Some points, one per row:
[ 0.2  0.5  1.7  0.1 -2.5 -0.5 -1.4 -1.1  0.2 -0.6 -1.1  0.3  1.9  1.2 -0.9  0.2  1.3 -0.1  0.7 -0.3]
[-0.1 -0.3  0.3 -0.3  0.2  0.6  0.4  1.4  0.5  0.2  0.1 -1.1 -0.3  0.8  0.4  0.3  0.8 -1.5  0.  -0.1]
[ 0.7  0.9 -0.2 -1.1 -2.6 -1.5  0.2 -1.2 -0.4 -1.8 -1.9 -1.   1.6  2.  -0.7  0.6  0.5 -0.6  1.8 -0.7]
[ 1.   0.9  1.1 -0.5  1.3 -2.2 -0.7  0.8 -1.   1.3 -0.4 -0.5 -0.5 -0.7  0.4 -0.5 -0.9 -0.2  0.5  0.2]
[-0.4  0.7  0.8 -0.6  0.6  0.4 -1.7  0.  -0.5  0.7  0.6  0.  -0.6  1.5 -0.4  0.5  0.2 -1.   0.7 -0.3]
[-0.4 -2.1 -2.   0.7  1.2  2.   1.3  0.3  0.4  0.1  0.4 -0.5 -2.3 -1.7  0.5 -0.4  0.5  0.6 -1.1  0.5]
[ 0.9 -0.5 -1.8 -0.1 -0.2  0.9  1.4 -0.2 -0.5 -1.2 -0.6 -0.7 -0.7 -1.5  0.4 -0.1 -0.3 -0.8 -0.5 -0.2]
[-1.3 -0.1 -0.3 -0.1 -0.2 -2.1 -1.1  0.3  1.6  0.5  0.4  1.6  0.6  0.8  0.7  0.1 -0.6  0.1  0.6 -0.6]
[ 0.8  0.3  1.1 -0.3 -0.3  0.9  0.4 -0.5 -1.4 -1.3  0.7  0.7  1.3  0.6 -1.4  0.4 -0.2 -0.1  0.3  0.3]
[-0.8  0.5 -0.6  0.6  1.7 -1.9 -0.2  1.1 -0.5  0.5  2.1  0.4 -3.3 -0.8  1.2  1.  -1.   1.5 -0.9  1.4]
[ 0.  -1.1 -1.   0.   1.2  1.   0.5  1.8  1.2  0.6  1.3 -0.1 -1.9 -2.2  0.3  0.5 -1.2  0.2 -1.8 -0.2]
Here are 16 more points, each followed by its number:
[ 0.1 -0.7 -0.4 -0.1  1.6  2.7  0.1  1.1  0.3  1.5  1.8  0.5 -1.9 -2.1 -0.5 -0.4 -1.5  0.7 -2.2  0. ] 0
[ 0.6 -0.7 -1.4  0.6 -0.2  0.8  0.9 -0.3  0.  -1.1 -0.6 -0.1 -1.  -1.4  0.3 -0.9 -0.6 -0.4 -0.8 -0.2] 1
[ 0.2  0.6 -0.3 -1.5 -2.5  0.1  0.5 -2.  -0.5  0.  -0.7 -0.2  2.6  1.8 -0.7 -0.2  0.2 -0.2  1.   0.3] 2
[-0.2 -1.  -0.3 -1.2 -2.5  0.2  0.2 -1.  -0.8 -0.9 -1.6 -0.6  1.6  1.1 -0.8  0.7  2.2 -0.7  2.6  0. ] 3
[-1.1  1.3  0.9  0.5  0.2 -2.2 -1.4 -0.3 -1.5  0.2  0.   0.6 -0.8  1.5  0.8  0.2  0.6  0.6  1.7  0.9] 4
[-1.1  0.4  0.8 -0.2  0.3  0.1 -0.5  0.9 -0.2 -0.3  0.3 -1.2 -0.7  0.3  0.4  0.6  0.4 -0.1  0.1  0.1] 5
[-2.2 -1.3 -0.9  0.  -0.5  0.2 -1.4 -0.5  2.4  0.6  0.8  0.5 -0.1  0.2 -0.3 -0.9 -1.5  0.4 -1.6 -0.7] 6
[-0.2 -0.6  0.7  2.2  1.4 -0.1  1.2  1.5 -0.4 -0.3  0.1 -0.3 -2.2 -1.6  0.2  1.2 -1.6 -0.1 -2.7  0. ] 7
[ 1.1  1.1  0.5 -1.6 -1.7 -1.4  1.2 -1.8 -1.1 -0.4 -0.8  0.   3.5  2.6 -0.5  0.1  0.3  0.4  1.5  0.9] 8
[ 0.8  2.3  2.1 -0.2 -1.2 -1.4 -1.9 -1.1 -1.  -0.8 -1.4  1.3  3.   1.7 -0.1 -0.6  1.9 -0.5  2.4  0.2] 9
[ 0.  -1.2 -0.9  0.8 -0.9  1.6  1.1 -0.7 -0.8 -0.7 -0.5 -0.8 -0.1 -0.5 -0.1 -0.5  1.1 -0.6  0.5  0.2] 10
[ 0.4 -0.6 -1.3  0.2  0.2  0.5  0.5  0.  -0.2 -1.6 -0.3 -0.9 -0.7 -0.8 -0.2 -0.3 -0.8 -0.6 -0.1 -0.7] 11
[-0.8 -1.4  0.  -0.8  0.   1.1  1.  -0.3  0.3  0.2 -0.4 -1.  -0.4 -0.4  0.3  0.4  1.7  0.2 -0.1  0.5] 12
[ 0.3  1.2  1.8 -1.  -2.1  0.8 -0.5 -1.5 -1.2 -0.5 -0.6  0.7  2.8  1.6 -2.4  0.1  0.6 -0.1  1.6 -0.4] 13
[-1.   0.1 -1.4  0.1  0.5 -2.7 -0.1  0.8  0.6  1.   1.7  1.5 -1.2  0.6  0.2  1.2 -0.5  0.   0.7  0.4] 14
[ 0.2  0.5  1.   0.9  0.4  0.   0.6  0.1 -1.3 -1.1  0.6  1.2  0.5 -0.4  0.2  0.6  0.2  0.7  0.8 -0.4] 15
Which three of these numbered points are nearest to each point below by angle, seen from the average point of the first points? Their numbers follow each, nearest first.
[ 0.1  0.9  0.5 -1.2  0.3  0.1 -2.1  1.2  0.   0.7  0.3 -1.  -1.2 -0.9  0.1  0.2  0.1 -0.2  0.3 -0.3] > 5 0 4
[ 1.5  0.7  0.  -0.2  0.7 -0.8  1.8  0.   0.1  0.2  0.4 -0.3  1.2 -0.4  0.3  0.1 -0.2  0.9 -0.5  0.7] > 8 15 2
[ 1.7  0.6  0.1  1.   0.5 -1.   0.8 -0.5  0.3  0.5 -0.3  0.5  0.9  0.1  0.7  0.  -0.7  0.9 -0.1  0.8] > 8 15 9
[ 1.   0.8  1.3  1.3  0.2 -2.5 -0.5  0.7 -0.3  0.6 -0.7 -0.9  0.   0.   0.4 -0.7 -0.5 -0.4  1.1 -0.1] > 4 9 8
[ 1.8 -0.4 -2.   2.   0.9  1.2  0.8  0.5  0.7 -1.3  0.3 -0.4 -1.9 -2.3  1.  -0.9 -1.7 -0.3 -2.2  0. ] > 1 11 7
[-0.2 -0.4 -1.  -1.7  1.3  1.6  0.2  2.3  1.2  1.7  0.8 -0.2 -2.  -2.5 -0.5 -1.1 -1.3  1.5 -2.  -1. ] > 0 7 6
[ 0.3  0.7  1.4  0.9 -0.4  0.3  0.5 -0.2 -1.5 -0.9  1.1  1.3  2.   0.7 -0.5 -0.3  0.1 -0.2  0.8  0.4] > 15 13 9
[-0.2  2.3  1.8 -0.6 -0.4 -1.5 -2.1 -1.1 -1.6 -1.2 -1.2  0.9  1.4  2.5  0.5  0.6  1.7  0.8  3.1  0.2] > 9 4 13
